T: 4 groups of rows, each row roughly a mix of its group's hidden directions; some rows fit no group:
T (158 x 11):
[[  6 -23  -6 -23  -1  14  -4  -7 -35  -5 -29]
 [-20   4 -39  15   7  14  -1 -27   2 -18 -10]
 [ 10   3 -10   7 -38   1 -11   1  35  -4  21]
 [  1 -25 -20  20 -12 -13  -3 -29 -22 -21   3]
 [  9  19 -38  -7  20  -6 -29   3   2 -17  -6]
 [-14 -29  11 -14  21  -7  -7 -37   6 -10  -7]
 [  4 -14  -2 -36  -8   0 -13  15   2   7  38]
 [ 19   3   4 -22  -9   8  18  28  10  27  24]
 [ -3 -26 -20  13 -18  12 -11   4   9 -18  35]
 [ -4 -11  13  36  -4 -24   6 -23 -18  10 -19]
 [  3   7 -17  37   3   9  -9  19 -32  12  -7]
 [ -4  -3  -8   0 -15  10 -51   1  16   3 -17]
 [ 47  19  -1  -4  -5  -7   2  20  -7   1 -20]
 [-35  -9  -2  12  -6  23 -28 -23  13   0  -4]
 [-19   5 -38   3  -2   9  18  10  31 -13  -2]
 [  6   5  15  11  30   0  35   3 -10  28 -10]
 [ 25  15  13   2   9 -18   3   3   8 -40 -20]
 [ 16  -8   3  -3  -1  -7  -9 -20 -25 -36  27]
 [ 17  23  -2  26  14  -5  12  -7  37  -6 -15]
 [ 27  32  18  -4  12 -29  -3  -8  16   0 -10]
 [-17 -19   6  -8  -3  13 -13 -26  15 -30  26]
 [ 16  14 -30  20   8  27  -9   8   3  23 -16]
 [-16   2   1  -1 -13 -21 -32 -38   9   8   4]
 [ 14  41  15   5  13   3   6  16  18  24   5]
 [ -1 -18  -6  34  24  14   4 -16 -20  14 -19]
 [ 17  -4 -39   4 -21  22  17  12  -7  -8  14]
 [ 24   2  27  10  19  -5 -25  -8 -20  21 -13]
 [  6  -2 -17 -33  21 -16  -5   7  22 -28   9]
 [ 36  16 -25  14   3   7  26   4 -15  12   4]
 [ 19 -11 -22   0 -33  10  12 -10 -32   8   0]
 [-11   7  41 -23 -15 -17   7 -13  -6  -3  18]
 [ 27  23  13  37 -14  11  -1  -4  -5  19  -1]
 [-11 -10  11 -19 -25  -8  31 -17 -26  11  -9]
 [  7   5 -33   4  39   2 -15  22  -8   7  -3]
 [ -6   8   5  -1 -33 -27 -38   8  -6   4   4]
 [-12   3  -9 -20 -48  13 -18   0  -9  -3   3]
 [  6  19 -24 -13   7  19   7 -15   5   1  40]
 [  7   6 -23   1 -25  -6   4   8  46  -9  -5]
 [ 35   0  -4  22 -23   2   1 -24 -25  -5  -8]
 [-25  -1   4  -8 -12   5  26  18  37 -12   8]
 [-30 -33 -23   4   4  16 -12 -11  -8  18   7]
 [-21   1   6  13 -24  18  30   4  13  22  21]
 [-28  29 -25 -22  16   2  11   3   9 -15 -10]
 [ -7 -35 -22 -22  -6 -16 -14 -11 -11  -2 -22]
 [-11 -28 -41   2 -11   5 -13   7  13  20   1]
 [  4  26   4  34   2  16   8  13 -24  13 -21]
 [  6 -13 -30  -2  17  36  -9   9  21  13   3]
 [ 24  21  36  15 -13   7 -13  -2   0 -25  -1]
 [  4  10  29  15  18   9  15  -6 -37  19   2]
 [ 10 -32 -25 -16 -13 -19 -10 -11 -18  -2 -20]
 [ 23   9  33  13 -31  -6  11  -4 -15 -18   1]
 [ 16 -11 -15  -8  -8  -6 -32  13  34  13  16]
 [  5  20 -27   9   4   3 -37 -16  24  -3  -9]
 [-19 -12  18   4   4   8 -12  10 -37 -14 -27]
 [-23  -9  37 -20 -20  17  10 -10   6  -9  11]
 [ 42   1   0 -22  14 -15  24 -16   1   2  -9]
 [ -4  -8  31  -2 -12   2  10 -41 -19  -2 -12]
 [ 14  -9  21 -26 -24 -17   8   3 -31   8  12]
 [  3 -13  -7  20  11 -25  -8 -23  36  -4  16]
 [ 35  -4 -18 -10 -11  -1  30  19 -15 -16   6]
 [ 19  -1  11 -19  22  -3  36 -29   7   1   1]
 [ 23   0 -15 -19  -4 -42   0   5   7  -9  22]
 [  0 -28 -37 -12 -12 -11 -18  13  21  -1  -5]
 [  8   4   4 -39  -8  10  21 -17  18  26   0]
 [ -7 -22 -25  -6  25  -8  28 -12  -2   9  25]
 [ 12 -14 -19 -26  -2  -9 -21  11   0  18  34]
 [ -2   9 -27   6 -12  17   0  44 -16  10   4]
 [-12  20  30  -7   5   3   7 -17   9  39   8]
 [ -5 -22 -26   6  15  -1  -8  25 -29  20 -11]
 [-13  -6   7  -7  13 -23  33  -6  37  -3   3]
 [-10 -25  27 -24  -8 -11  20  27  12   2   0]
 [ -4  15  32 -19  -1 -31  16  -1  14  15  16]
 [  4  -2  -1  -2   5  14 -35  -8   6  36 -26]
 [ 15 -15 -20  -9 -13  25 -30   0  16 -16  21]
 [ -1   6 -47  -6   5  -3  13   6   8  14  28]
 [ 24  -3 -28  23  24  -7 -15 -21 -11 -12   7]
 [ 17  -7  -1  -2   4  34  23  33  -8  -9 -14]
 [ 19  29   3  19 -18 -15  24  13   7 -23 -10]
 [-24  19  26  13  24  -4 -13  25  18   0  -1]
 [  0 -28  14  -7  -6  -5 -34 -10  -7  33  -8]
 [ 10 -13  -6 -20 -26 -19  16  23  30 -10  -2]
 [-24 -20   0   3  -9  -3  12  21 -36  17  17]
 [ -2   0 -22 -27  -3  23  -5  31  23   3  16]
 [ 10   5  20  32   0  18   9 -24 -11 -23 -20]
 [  0 -22  -6   2 -47   2   3  -4  13  17  17]
 [  6   3  -4 -33 -22  -7   1  -1 -21  16  34]
 [ 12  -4   3  42 -15 -10  -5   3 -27   5 -21]
 [-17 -13   1 -30  -3  -3   6  43  -6   7  14]
 [ -4   1   2   1  -8   6  -6 -12   4 -52  21]
 [-11 -35  -5 -30   8   4   2 -24 -15  -3 -19]
 [ 20   1   6  -4 -14   6  13   2 -24  46   5]
 [ -3  23 -10 -39  -2  15  23   1   1   6  23]
 [-19  -4   5 -17  -4 -45 -21   0  -4  17   6]
 [ 18   5 -43  16   4 -19 -15  10   8 -18  -1]
 [  4   0 -14   0  33   5  26  -3 -28  26   3]
 [ -5  34 -20  36 -15  -9 -10 -10  -7   6   7]
 [-21   4 -33   2  21   2  -4  34   2   8  15]
 [ -4  13  35  11  14   5   6 -20 -18  22 -22]
 [ 26  15 -17   0   8 -33  17 -22   8 -14  13]
 [ -7 -22 -17 -18  30  14   2  14 -14  27  13]
 [-17  15   5  32  12  29  -4 -24 -11  11  13]
 [ -3 -24  30 -15 -26   2  -5 -19  21 -16  -5]
 [ -3 -12  35  27  -3  14  33  -1  -5   4  11]
 [ 23  21  22 -10  13 -27 -13 -16  18  -4 -17]
 [ -1  -4 -43   0  27 -16 -20  -2  14   5   5]
 [ 18   0  -7 -10 -33  24   3  35 -10   7   4]
 [ -7   1 -35 -20 -18  -4  -9  24  -6  28   3]
 [ 25   5  -9  10   3 -35  14  12 -26 -21  -5]
 [ -3 -28 -19  12 -22   5  -5 -27  -8 -29   7]
 [ -1  19  11   6  32 -15  37   6  16 -12  -2]
 [ 13 -13  21 -15 -40   5 -18  15   0   8  16]
 [ -6  39  -5  -7  -7   1   3  -5  29 -30   5]
 [ 10   0 -25  -3  17 -24  26 -21   0  13  25]
 [-11 -14   0  15  32   9  18  20 -23  12 -23]
 [-21  23  -4 -25  35   0   6  23   0   4   8]
 [-24 -10   3 -34  32 -16   1   0  -4 -18  -9]
 [-26   7 -17  -1   7 -25   6  18  -1 -29  25]
 [-10   7   7  44   8  -6  -2  -1 -33   8 -10]
 [-36  -5 -25  -9  13 -14  -9   9 -14  21 -18]
 [ -4 -33   3 -29 -27 -10   2  15  -6 -10  20]
 [ -4  -7 -24   3  34   5   2  22  28  18  -8]
 [ 29   7  -3  -4 -35  -4 -18   5  27   3  17]
 [ 18  27 -21  16   6   6   1  -4  18   8  36]
 [ 14  -1  27  -2 -17  19  10 -25 -30  -8  15]
 [ -8  26  12   3  29   7 -26 -23  -2 -22  -6]
 [-35   3  24  20   4  16 -24   3  -4   6 -18]
 [-14  -2 -37   1  18 -13  -6  15   4 -20  27]
 [-18  11 -18 -35  12   4  11  34   5   6   8]
 [  4   0 -18 -23  21  -5 -14  34  25 -13   4]
 [ 11   3   2 -19 -17 -12  32 -20   6 -18  28]
 [ 21 -31 -15  -5 -24 -20  -4  11  23   5 -14]
 [ -5 -33 -20  15  24   6  -9  -6 -28  11 -12]
 [-13   7  35  12  -5  -3 -22  18  -8 -21 -25]
 [ 32  -4   1  10  -6  -2 -40  -4 -12  -6  23]
 [-30  16  33   3  -8 -13  14 -14  -4  -8 -22]
 [  6   2  11  -1  27  -8 -25  13  34  -9 -24]
 [-15  32 -14   5 -24  14  14 -11  13  25  13]
 [ 27  15  -3   2   8 -42 -12  17  -2 -14  -9]
 [-25  -5 -24   3  19  -6  -1  37  -3  20  -7]
 [  1  -2 -27  20 -23  21  -6  26 -24   9  -3]
 [-23  -9   0  -7  -3   7 -44  11  22  16   1]
 [ 13  29   1   4  12  -5  -9  16  42 -13  -9]
 [-15 -21 -24  -1  32  29  -7  -1  -9 -17  -2]
 [-11  -4   1  14 -29  -8 -14   3 -27 -31 -20]
 [-23 -23  28 -15  -5  -5   3 -32  -4 -20  -4]
 [ -1 -20 -32  -8   5 -15 -13  -2  19  -6 -35]
 [  6 -17  -7  -3 -30  38 -18   7  -3 -18  10]
 [  9  -5  13  14   4  19  25   1 -44  -4  -7]
 [ 20 -10 -44   7 -23  10   3  -5 -20   2   2]
 [ 20 -14  26 -36   5 -21  18   0   1 -11  -1]
 [-37  -7   5  -3   1   3 -14   7   5  36  22]
 [-17   4  -5  19   2  -8 -38 -17  18 -24 -11]
 [ -7  -6  33   4   4   6  28 -22  12  -9  28]
 [ -9  20 -43   1  17  -1  14   4  16  16 -15]
 [  0   3  -5 -30 -23  16 -14 -10  22  21  24]
 [-23  28  -8  -8 -17  11   5  -7  29 -21  17]
 [ -7 -23 -40  -3  -2  -3   9 -11 -23 -23  -9]
 [ -7  16  26  -1 -12  18  -9  43  -1  -3 -10]]

one row of each group, then the others: which group is each in?
[ 33  20   7  -8  -6 -15  23  -7  -2  16  28]  (2)
[ 13  18 -12   6 -12  14  32  24   5 -20  21]  (50)
[ -7  -4  17   0 -39   3  27 -16  -1 -18  18]  (104)
[-24 -16 -21 -16   3 -12   5  10  36   8  20]  (87)

[ 28  -2 -18 -17  -2 -35   0 -25   9 -11   9]  (50)
[ -4   5 -20  14   1  -1 -21 -34   0 -35  -6]  (2)
[  4  10 -12 -15 -33 -26 -18  21  19  10   8]  (2)
[-10  14  11 -19 -28  -6  28  14  31   5   3]  (104)
[-11   4 -25 -20   6  14   6  40 -10  19  -6]  (87)
[ 10   0  46   5 -30   4   9   2 -13 -11   0]  (2)
[  3   1 -34  21 -35  10 -12  -3 -20  -7  -1]  (50)
[  5  31  11   2  -9 -12  36   6   6  27 -10]  (2)
[  4  17 -10  14 -16   0   7  34  25  27  10]  (87)
[ 14   0  30 -19 -25 -18  20  18  20   0   0]  (104)
[ 22  23   9  22 -29 -12   3   1  21 -19 -11]  (2)
[-22 -14  -8  15  39  13  17  18   5   5 -15]  (104)
[-3 28 42  2  8  7 17 16 11  6 13]  (104)
[ 14  36  -4 -26  11 -18   8  10 -16  14 -16]  (104)
